Z380: 90, 33, 159, 64, 169
Z364: 90, 33, 141, 142, 158
Z855: 30, 158, 58, 189, 68
common Z364 Z855:  | 158
where: 141 | Z364, 3

Z94: 147, 90, 98, 58, 122, 138, 87, 139, 72, 97, 111, 107, 89, 126, 82, 127, 111, 62, 95, 171, 76, 70, 115, 79, 115, 99, 96, 135, 124, 48, 139, 136, 53, 81, 101, 103, 105, 107, 96, 96, 96, 88, 80, 125, 114, 83, 102, 111, 89, 88, 116, 101, 112, 104, 99, 95, 98, 97, 101, 91, 112, 114
Z383: 147, 112, 62, 114, 90, 72, 88, 81, 96, 50, 99, 111, 83, 88, 79, 91, 104, 58, 138, 82, 101, 139, 171, 116, 101, 87, 101, 114, 97, 126, 95, 107, 139, 98, 80, 70, 53, 96, 97, 76, 115, 111, 136, 95, 105, 95, 127, 96, 107, 115, 89, 111, 125, 124, 135, 102, 48, 99, 103, 122, 112, 89
Z313: 90, 88, 107, 116, 124, 96, 104, 84, 102, 98, 126, 136, 76, 120, 146, 99, 53, 82, 139, 47, 111, 114, 111, 95, 127, 65, 72, 115, 69, 50, 58, 99, 91, 100, 93, 71, 74, 91, 75, 135, 62, 122, 79, 52, 89, 147, 146, 97, 70, 107, 115, 95, 96, 87, 138, 70, 124, 171, 83, 81, 139, 95
Z962: 139, 127, 99, 81, 124, 115, 107, 111, 83, 135, 107, 104, 71, 63, 171, 50, 147, 88, 52, 75, 74, 96, 72, 95, 87, 95, 96, 111, 114, 91, 97, 147, 139, 65, 91, 120, 98, 79, 70, 84, 70, 115, 102, 58, 124, 138, 100, 116, 122, 47, 76, 89, 126, 53, 136, 90, 146, 99, 69, 82, 95, 93
Z855: 147, 90, 50, 58, 122, 138, 87, 139, 72, 97, 111, 107, 89, 126, 82, 127, 111, 62, 95, 171, 76, 70, 115, 79, 115, 99, 96, 135, 124, 99, 139, 136, 53, 81, 93, 91, 75, 47, 95, 83, 124, 99, 100, 52, 74, 71, 102, 65, 146, 120, 91, 116, 70, 88, 69, 96, 98, 95, 104, 107, 147, 84
perm: 48, 53, 58, 62, 70, 72, 76, 79, 80, 81, 82, 83, 87, 88, 88, 89, 89, 90, 91, 95, 95, 96, 96, 96, 96, 97, 97, 98, 98, 99, 99, 101, 101, 101, 102, 103, 104, 105, 107, 107, 111, 111, 111, 112, 112, 114, 114, 115, 115, 116, 122, 124, 125, 126, 127, 135, 136, 138, 139, 139, 147, 171 | Z94
q: 147, 90, 50, 58, 122, 138, 87, 139, 72, 97, 111, 107, 89, 126, 82, 127, 111, 62, 95, 171, 76, 70, 115, 79, 115, 99, 96, 135, 124, 99, 139, 136, 53, 81, 93, 91, 75, 47, 95, 83, 124, 99, 100, 52, 74, 71, 102, 65, 146, 120, 91, 116, 70, 88, 69, 96, 98, 95, 104, 107, 147, 84 | Z855
perm: 84, 147, 107, 104, 95, 98, 96, 69, 88, 70, 116, 91, 120, 146, 65, 102, 71, 74, 52, 100, 99, 124, 83, 95, 47, 75, 91, 93, 81, 53, 136, 139, 99, 124, 135, 96, 99, 115, 79, 115, 70, 76, 171, 95, 62, 111, 127, 82, 126, 89, 107, 111, 97, 72, 139, 87, 138, 122, 58, 50, 90, 147 | Z855
perm: 88, 70, 69, 97, 53, 147, 122, 47, 139, 107, 111, 115, 71, 107, 89, 99, 100, 98, 72, 96, 82, 120, 111, 90, 115, 75, 95, 135, 70, 99, 93, 95, 96, 58, 91, 126, 65, 52, 87, 138, 79, 91, 50, 81, 84, 83, 124, 147, 62, 136, 116, 99, 102, 127, 171, 139, 104, 95, 76, 146, 124, 74 | Z855
q: 147, 90, 98, 58, 122, 138, 87, 139, 72, 97, 111, 107, 89, 126, 82, 127, 111, 62, 95, 171, 76, 70, 115, 79, 115, 99, 96, 135, 124, 48, 139, 136, 53, 81, 101, 103, 105, 107, 96, 96, 96, 88, 80, 125, 114, 83, 102, 111, 89, 88, 116, 101, 112, 104, 99, 95, 98, 97, 101, 91, 112, 114 | Z94

Z478: 78, 73, 93, 110, 88, 86, 76, 147, 88, 98, 81, 103, 65, 113, 81, 79, 144, 85, 93, 40, 121, 64, 65, 106, 125, 56, 116, 88, 96, 84, 142, 105, 125, 88, 92, 121, 91, 114, 121, 132, 92, 89, 114, 88, 89, 83, 137, 103, 73, 97, 92, 95, 134, 122, 125, 87, 120, 144, 78, 67, 126, 129, 118
Z948: 100, 67, 66, 109, 86, 103, 93, 37, 104, 92, 132, 85, 78, 83, 93, 139, 63, 73, 42, 72, 113, 119, 80, 93, 129, 62, 129, 87, 93, 108, 146, 61, 127, 118, 122, 137, 103, 142, 63, 152, 126, 99, 112, 95, 97, 160, 133, 73, 99, 117, 119, 132, 77, 65, 75, 100, 64, 89, 58, 101, 106, 93, 175
Z94: 109, 58, 90, 112, 77, 105, 105, 66, 113, 91, 120, 81, 76, 77, 93, 146, 72, 85, 56, 69, 86, 125, 72, 119, 111, 54, 125, 110, 88, 103, 149, 48, 141, 121, 121, 128, 113, 132, 92, 142, 128, 82, 96, 96, 93, 66, 154, 124, 104, 132, 54, 119, 112, 122, 82, 105, 76, 158, 79, 73, 103, 134, 136
Z962: 100, 67, 66, 109, 86, 103, 93, 37, 104, 92, 132, 85, 78, 83, 93, 139, 63, 73, 42, 72, 83, 119, 80, 93, 129, 62, 129, 87, 93, 108, 146, 61, 127, 118, 122, 137, 103, 142, 63, 152, 126, 99, 112, 95, 97, 160, 133, 94, 62, 84, 107, 98, 143, 121, 144, 80, 136, 139, 77, 64, 135, 127, 111
Z409: 109, 58, 90, 112, 77, 105, 105, 66, 113, 91, 120, 81, 76, 77, 93, 146, 72, 85, 56, 69, 86, 125, 72, 119, 111, 54, 125, 110, 88, 103, 149, 48, 141, 121, 121, 128, 113, 132, 92, 142, 128, 82, 96, 96, 79, 162, 138, 67, 113, 113, 122, 103, 83, 72, 78, 108, 67, 94, 70, 105, 74, 100, 175
Z855: 97, 116, 120, 128, 71, 109, 116, 86, 56, 136, 135, 103, 99, 95, 129, 103, 116, 114, 120, 126, 68, 147, 88, 54, 86, 27, 102, 50, 82, 83, 77, 171, 82, 115, 87, 100, 108, 105, 102, 121, 74, 115, 110, 77, 130, 95, 131, 69, 110, 72, 91, 128, 89, 111, 97, 74, 61, 75, 129, 141, 102, 68, 57
Z364: 83, 131, 105, 101, 124, 111, 134, 116, 118, 105, 120, 114, 108, 90, 133, 113, 87, 68, 104, 52, 116, 87, 100, 120, 111, 84, 70, 101, 128, 118, 115, 98, 110, 127, 82, 90, 110, 133, 108, 112, 89, 102, 82, 117, 100, 84, 97, 88, 100, 80, 108, 78, 101, 65, 113, 144, 107, 120, 122, 92, 120, 84, 108
Z380: 96, 71, 57, 107, 90, 103, 91, 27, 103, 93, 135, 87, 80, 85, 94, 137, 61, 70, 38, 72, 83, 117, 84, 84, 136, 64, 130, 80, 95, 111, 145, 66, 123, 117, 122, 140, 101, 145, 52, 155, 127, 105, 118, 94, 104, 160, 131, 75, 93, 119, 119, 132, 75, 64, 74, 97, 64, 87, 54, 101, 118, 92, 175
q: 100, 67, 66, 109, 86, 103, 93, 37, 104, 92, 132, 85, 78, 83, 93, 139, 63, 73, 42, 72, 113, 119, 80, 93, 129, 62, 129, 87, 93, 108, 146, 61, 127, 118, 122, 137, 103, 142, 63, 152, 126, 99, 112, 95, 97, 160, 133, 73, 99, 117, 119, 132, 77, 65, 75, 100, 64, 89, 58, 101, 106, 93, 175 | Z948
q: 100, 67, 66, 109, 86, 103, 93, 37, 104, 92, 132, 85, 78, 83, 93, 139, 63, 73, 42, 72, 83, 119, 80, 93, 129, 62, 129, 87, 93, 108, 146, 61, 127, 118, 122, 137, 103, 142, 63, 152, 126, 99, 112, 95, 97, 160, 133, 94, 62, 84, 107, 98, 143, 121, 144, 80, 136, 139, 77, 64, 135, 127, 111 | Z962

Z478: 96, 113, 69, 77, 106, 147, 112, 100, 71, 110, 99, 88, 61, 120, 92, 116, 122, 128, 76, 108, 105, 82, 102, 72, 90
Z313: 136, 54, 33, 112, 139, 110, 130, 23, 51, 129, 55, 83, 72, 117, 119, 63, 116, 65, 123, 102, 86, 123, 79, 38, 93
Z962: 35, 123, 98, 42, 97, 95, 115, 129, 91, 39, 147, 68, 83, 44, 117, 129, 76, 105, 91, 98, 67, 38, 63, 126, 120
Z978: 89, 60, 102, 100, 85, 117, 142, 82, 132, 65, 111, 73, 84, 61, 116, 81, 72, 134, 122, 93, 120, 58, 66, 70, 108
Z383: 137, 125, 104, 138, 121, 36, 76, 88, 63, 144, 80, 138, 138, 118, 83, 103, 142, 95, 96, 142, 99, 153, 142, 121, 126
Z948: 61, 49, 51, 43, 91, 89, 95, 55, 69, 60, 70, 44, 32, 60, 86, 59, 61, 56, 70, 53, 55, 44, 54, 47, 55
Z855: 75, 104, 97, 66, 67, 162, 101, 122, 113, 85, 111, 78, 45, 110, 70, 114, 94, 140, 34, 69, 121, 48, 104, 73, 65
Z380: 82, 43, 78, 85, 80, 126, 124, 59, 133, 57, 84, 64, 62, 63, 93, 60, 54, 96, 86, 46, 98, 54, 59, 64, 69
where: 53 | Z948, 20
where: 119 | Z313, 15
where: 118 | Z383, 14
q: 136, 54, 33, 112, 139, 110, 130, 23, 51, 129, 55, 83, 72, 117, 119, 63, 116, 65, 123, 102, 86, 123, 79, 38, 93 | Z313
where: 36 | Z383, 6

Z855: 69, 64, 47, 107, 54, 87, 135, 101, 165, 93, 147, 39, 95, 66, 91, 142, 81, 84, 83, 58, 44, 121, 129, 92, 69, 40, 151, 31, 9, 158, 85, 104
Z978: 69, 64, 47, 107, 54, 87, 139, 101, 165, 93, 147, 39, 84, 66, 91, 142, 81, 84, 83, 96, 44, 121, 129, 92, 69, 40, 151, 31, 9, 158, 85, 104
Z383: 147, 96, 69, 107, 69, 158, 81, 39, 129, 86, 165, 44, 121, 142, 91, 84, 9, 101, 84, 47, 93, 54, 40, 139, 151, 66, 85, 92, 31, 104, 83, 143
q: 69, 64, 47, 107, 54, 87, 135, 101, 165, 93, 147, 39, 95, 66, 91, 142, 81, 84, 83, 58, 44, 121, 129, 92, 69, 40, 151, 31, 9, 158, 85, 104 | Z855
q: 69, 64, 47, 107, 54, 87, 139, 101, 165, 93, 147, 39, 84, 66, 91, 142, 81, 84, 83, 96, 44, 121, 129, 92, 69, 40, 151, 31, 9, 158, 85, 104 | Z978
perm: 104, 85, 158, 9, 31, 151, 40, 69, 92, 129, 121, 44, 58, 83, 84, 81, 142, 91, 66, 95, 39, 147, 93, 165, 101, 135, 87, 54, 107, 47, 64, 69 | Z855
perm: 40, 87, 104, 54, 64, 81, 147, 151, 121, 66, 44, 84, 31, 92, 84, 83, 9, 85, 69, 165, 96, 139, 107, 69, 129, 39, 101, 91, 47, 93, 142, 158 | Z978
q: 147, 96, 69, 107, 69, 158, 81, 39, 129, 86, 165, 44, 121, 142, 91, 84, 9, 101, 84, 47, 93, 54, 40, 139, 151, 66, 85, 92, 31, 104, 83, 143 | Z383
perm: 9, 31, 39, 40, 44, 47, 54, 58, 64, 66, 69, 69, 81, 83, 84, 85, 87, 91, 92, 93, 95, 101, 104, 107, 121, 129, 135, 142, 147, 151, 158, 165 | Z855

Z380: 71, 85, 136, 100, 156, 129, 144, 151, 177
Z962: 73, 126, 83, 66, 26, 127, 73, 91, 39
Z855: 106, 146, 117, 114, 39, 34, 129, 136, 150
Z978: 71, 85, 136, 100, 156, 129, 108, 77, 69
Z478: 88, 61, 72, 61, 138, 166, 92, 86, 76
Z313: 156, 129, 144, 85, 150, 100, 177, 71, 136
Z383: 141, 72, 131, 123, 23, 60, 71, 125, 119
Z948: 72, 82, 138, 100, 61, 67, 156, 131, 136
Z409: 78, 55, 83, 75, 90, 131, 73, 83, 78
perm: 100, 85, 177, 71, 129, 156, 136, 151, 144 | Z380
common Z383 Z380:  | 71
q: 72, 82, 138, 100, 61, 67, 156, 131, 136 | Z948

Z855: 109, 102, 126, 107, 122, 92, 82
Z962: 80, 109, 131, 117, 117, 105, 101
Z380: 131, 117, 109, 117, 105, 101, 79
Z678: 79, 117, 101, 131, 109, 118, 105
perm: 101, 105, 117, 117, 131, 109, 80 | Z962
perm: 101, 117, 131, 105, 117, 109, 79 | Z380
where: 126 | Z855, 3
where: 107 | Z855, 4

Z855: 66, 31, 33, 186, 122, 160, 91, 30, 97, 176, 24, 20, 56, 163, 160, 167, 154, 179, 101, 126, 32, 90, 180, 99, 97, 37, 145, 106
Z478: 97, 46, 133, 54, 90, 18, 55, 176, 170, 30, 119, 24, 172, 175, 28, 42, 26, 127, 139, 65, 54, 62, 147, 153, 114, 139, 147, 155
Z948: 54, 55, 28, 42, 97, 147, 62, 127, 170, 154, 172, 119, 139, 90, 176, 139, 24, 26, 30, 65, 155, 147, 114, 54, 175, 46, 18, 133
Z978: 67, 28, 61, 46, 85, 160, 83, 176, 162, 143, 34, 53, 27, 53, 91, 86, 40, 154, 154, 61, 94, 107, 82, 177, 131, 82, 39, 84
perm: 18, 24, 26, 28, 30, 42, 46, 54, 54, 55, 62, 65, 90, 97, 114, 119, 127, 133, 139, 139, 147, 147, 154, 155, 170, 172, 175, 176 | Z948
perm: 179, 99, 33, 122, 163, 160, 24, 91, 31, 90, 97, 20, 126, 180, 56, 154, 145, 101, 32, 97, 186, 160, 30, 37, 106, 176, 66, 167 | Z855

